In the rows, 128 means zero.
The rows of M fall into 3 groups, which share some directions, and each row is roughly a mix of its group's hidden directions.
M, 126 rows:
[[108 100 137 110 117 195 144 147 130 149 115 136  83]
 [149 114 140 122 145 132 126 141 100  48 135 135 160]
 [140 120  65 152 150 162 140 158 154 141 115 101 149]
 [136 103 132 101 172  72 131 129 127 119 135 141 180]
 [156 139  80 156 127 188 103 150 139 129 112 120 149]
 [149 156 135 109 121 116 107 172 109 116 183  88 112]
 [161 138  70 180 148 133 126 157 145 121 137 128 154]
 [140 176 132 116 116 131 113 130 127 124 179  74  95]
 [ 94  76 190  99 120 124 136 123 123 139 128 143 107]
 [106  86 156 119 145  97 136 121 117  94 136 140 188]
 [138 106 193 111 103 130 120  99  77 127 148 134 121]
 [108 127 113 128 130 121 145  63 164 142  77 140 138]
 [120 127 165 131 119 125 131  90  59 115 145 121  92]
 [118 116 111 154 101 193 137 122  91 129 132  92 101]
 [125 132 148 106 135 167 153  92 104 128 112 134  62]
 [149 115  86 151 131 144 107 147 189 151 118 131 164]
 [117 141 135 132 113 131 143 108 184 188 107 120  94]
 [133 118  90 128 177 171 136 139 109 157 166 133 158]
 [118  95 103 140 154 142 147  93 138 143  71 160 151]
 [137 179 102 133 104 134  93 172 109 114 139 128  87]
 [157 107 150 122 161  87 138 132 126 102 128 118 192]
 [134 101 115 152 142 153 136  88 124 146  67 162 146]
 [142 145  74 129 129 163 110 134 177 148  96 110 149]
 [147 115 127 119 173  91 134 167 137  87 157 132 166]
 [174 123 121 128 152 149 131 148  95  62 140 120 145]
 [121  97  98 136 166 150 144  79 154 152  90 142 141]
 [139 141 100 137 157 172 155 127 115 149 188 118 151]
 [127 180 122 114 110 102 131 162 118 106 168  80 135]
 [165 142  75 151 128 149 112 124 156 156  99  97 152]
 [116 127 155 111 143 167 145  99  87 111 108 132  72]
 [156 140  83 122 142 174 140 153 179 145 105 133 134]
 [142 141  89 122 154 166 130 125 132 167 180 118 163]
 [144 126 149  94 165  72 147 111 120 157 110 127 164]
 [119  95 156 104 155  87 134 108 133 108 106 101 179]
 [152 139 116 101 102  94 116 114 147 127  64 111  95]
 [153 150  65 131 128 169 110 112 157 132 138 108 156]
 [133 129 143  91 157  64 112 110 134 135 109 153 165]
 [125 149 129 150  93 115 117 127 115  98  52 112 132]
 [112 103  97 132 138 153 122 100 148 152  60 155 129]
 [162 143  87 144 126 166  94 137 158 137 100 115 170]
 [114 141 175 119 122  71 137  99  97 117 143 147  95]
 [136  92  87 120 151 152 126 114 143 164  79 159 141]
 [116  92 103 140 161 165 138  91 148 150  84 149 116]
 [128 155 179 142 110  89 133 134  97  90 164 115 145]
 [159 118 133 135 143 133 125 149  81  68 144 125 168]
 [128 146 139 132  80  91 139 134 120  99  63 139 130]
 [156 161  86 124 148 145 123 153 179 121  99 136 160]
 [161 143 117 103 109 119 130 178 138 123 175  93  96]
 [125 107 179 126 124  84 156 128  73 136 124 104 121]
 [147 140  89 168 139  80 118 139 140 117 153 121 176]
 [152 123 111 144 112  90 105 143 158 144 150 116 193]
 [153 131 133 138 130 120  97 156 137  56 128 100 159]
 [125 123  90 148 157 177 159 134 129 146 170 131 165]
 [127 132  89 154 121  93 103 146 142 128 151 103 189]
 [129  91 192 136 134 105 152 140  78 125 121 131 114]
 [124 103 154 121 151 186 152 133 112 119 107 152  79]
 [159 143  77 138 138 171 128 149 178 143 107 133 137]
 [148 146 171 129 109 115 102 143 120 114 192  96 113]
 [135  90 146 113 152  81 155 132 144 109 136 127 185]
 [128 117 104 131 170 179 119 143 124 154 185 118 134]
 [119 136 100 127 156 163 137 137 122 157 191 132 168]
 [116 131 119 137  89 101 138 120 165 202 125 128 122]
 [140 114  75 126 171 181 152 136 124 152 134 122 107]
 [142 115 150 167 129 158 106  63 128 143  92 135 133]
 [152 148  97 155 131  89 108 154 151 119 138 123 188]
 [142 111  86 114 137 154 131 111 139 159  67 146  98]
 [101 124 152 109 136  70 134 112 122 174 125 160 161]
 [121 127 150 150 131 131 144 137  48 100 146 122 103]
 [141 141 128  99  97  97 106 125 134 125  68 121  80]
 [157 168 155 110  90  85 126 144 119 113 168 103 126]
 [109 135 174 102  99 100 147 110  82 141 138 119  89]
 [126 157 167 140  98  96 128 156 112  84 163  97 124]
 [143 117  89 128 162 177 131 143 130 161 177 123 148]
 [131 121 182 102 105 112 147 100  79 135 156 127 101]
 [109  88 124 148 165 150 133  90 135 130  72 145 109]
 [118 124 181 118 116  96 129  96 109 114 160 170  95]
 [ 98  84 168 132 149  72 135  94 116 123 126 119 128]
 [ 94 146 117 110 117 113 125 110 148 194 114 142  86]
 [139 127  90 127 147 134 125 147 205 138 112 143 154]
 [164 113 130 128 138 127 128 149 101  57 141 125 167]
 [125 118 177 110 114 140 143 111  79 115 167 151  92]
 [ 84 112 185 105 121 101 133 122  89 126 104 116 105]
 [ 91  94 109 130 146 163 136 105 160 151  99 165 101]
 [148 144 177 119  82  85 107 123 120 109 110 126  94]
 [181 143 140 141 121 140 110 143 114  61 119 113 152]
 [112 122 120 116 166 164 176 128 124 126  97 125  73]
 [126 110 164 113 149  78 160 142 122 110 141 148 179]
 [147 157  98 101 120 145 102 119 195 138 115 140 155]
 [122 130  94 159 165 168 151 144 108 125 152 114 178]
 [101 141 137 113  92 111 150 108 158 186 108 141  95]
 [ 78 137 103 125 108 102 112 135 141 191 138 127 100]
 [ 97 123 104 131 103 150 145 121  80 181 135 104  99]
 [114 112 185 110  96  88 137 115 119 153 146 150  94]
 [154 114 158 108 177  92 151 117 144 124 124 158 171]
 [128 101  86 126 144 143 138 119 132 154  68 166 153]
 [140 115 142  98 180  94 148 106 109 149 127 169 159]
 [128  93 115 161 138 177 123  98 143 145  77 149 120]
 [144 149  95 152 111  77 105 138 151 141 144 113 178]
 [136  92 116 158 156 151 147  89 126 143  91 159 165]
 [140 128 129 113 174 138 113 145  95  57 140 140 138]
 [ 85 134 129 118 110 109 135 110 161 192 111 119  97]
 [159 115 161 137  74 101 125 115 161 112  95 125  97]
 [109 146 158 122 119 111 146 104 134 195  96  98 115]
 [156 109 167 112 145  96 175 105 126 142 110 124 173]
 [138 133 149 105  79  78 125 134 130 118  78 153 113]
 [141 127  86 114 168 158 142 122 119 170 165 140 164]
 [132  82 140 111 129  96 139 115 132  82 121 114 184]
 [150 124 125 119 176 129 122 158 114  59 150 137 145]
 [158 124 134 120 138 156 135 135  83  54 129 130 135]
 [112 105 175 126 120 103 151 121  62 126 145 111 108]
 [ 98 119 114 120  98 100 151 115 137 204 127 123 117]
 [135 129  95 120 126 145 118 158 200 153 104 134 155]
 [101 128 147 139 115 134 129  81 139 200 102 125 123]
 [162 117 126 142 156 119 107 155 122  75 143  98 174]
 [130 115 172 119 123  81 156 137 122 100 132 149 182]
 [105 143 121 146  89 114 122 129 171 191 123 103 109]
 [112 170 129 121 103 150 124 119  89 166 108 120  74]
 [157 166 133 111  98 107 102 170 104 120 164  98 145]
 [146 115 153 124 162  82 131 144 146  96 138 141 186]
 [ 98 101 135 121 119 109 104 136 154 111  64 135  87]
 [124 109 107 143 156 158 150  73 132 153  84 155 134]
 [137  95 116 119 154  88 121 152 147  84 151 128 178]
 [129 132 162 124 121 109 151  95  66 119 161 124  93]
 [149 128 122 142  95  93  96 138 144 142 168 124 186]
 [162 106 122 130 143 152 137 141  95  59 145 136 153]
 [136 114 176 144 144  96 142 117  63  99 140 128 124]]

One row of each group comes first, with its name. Which group is each row after those in?
[152 102  90 153 133 144 106 143 167 147 118 108 182]
U
[ 91 138  91 132 107 140 116 177 114 109 165 127  87]
Y
[119 106  97 140 145 153 125 108 127 152  73 163 170]
B

[164 128 123 144 123 154 114 152 106  53 138 115 142]
Y
[146  80 140 173 128 175 118 115 128 144 107 163 149]
B
[119 159  88 117 149 147 109 120 184 123  78 133 129]
U
[ 90 126 125 136 109 122 134 109 162 201 119 112 108]
Y
[122 152 116 156 116  61  95  99 114 125 134 103 152]
U
[128 124  95 113 168 176 119 118 122 178 166 141 130]
B
[104  73 140 141 161 171 154 131 103 123 111 120  97]
U
[136 108 118 136 150 183 176 147 116 130 135 143  79]
U
[107 142 113 114 112 116 137 112 163 196 117 142  87]
Y
[113 109 172 135 120 101 132  96  63 124 133 105 108]
U
[130 126 102 146 151 176 141 149 132 142 193 112 150]
B
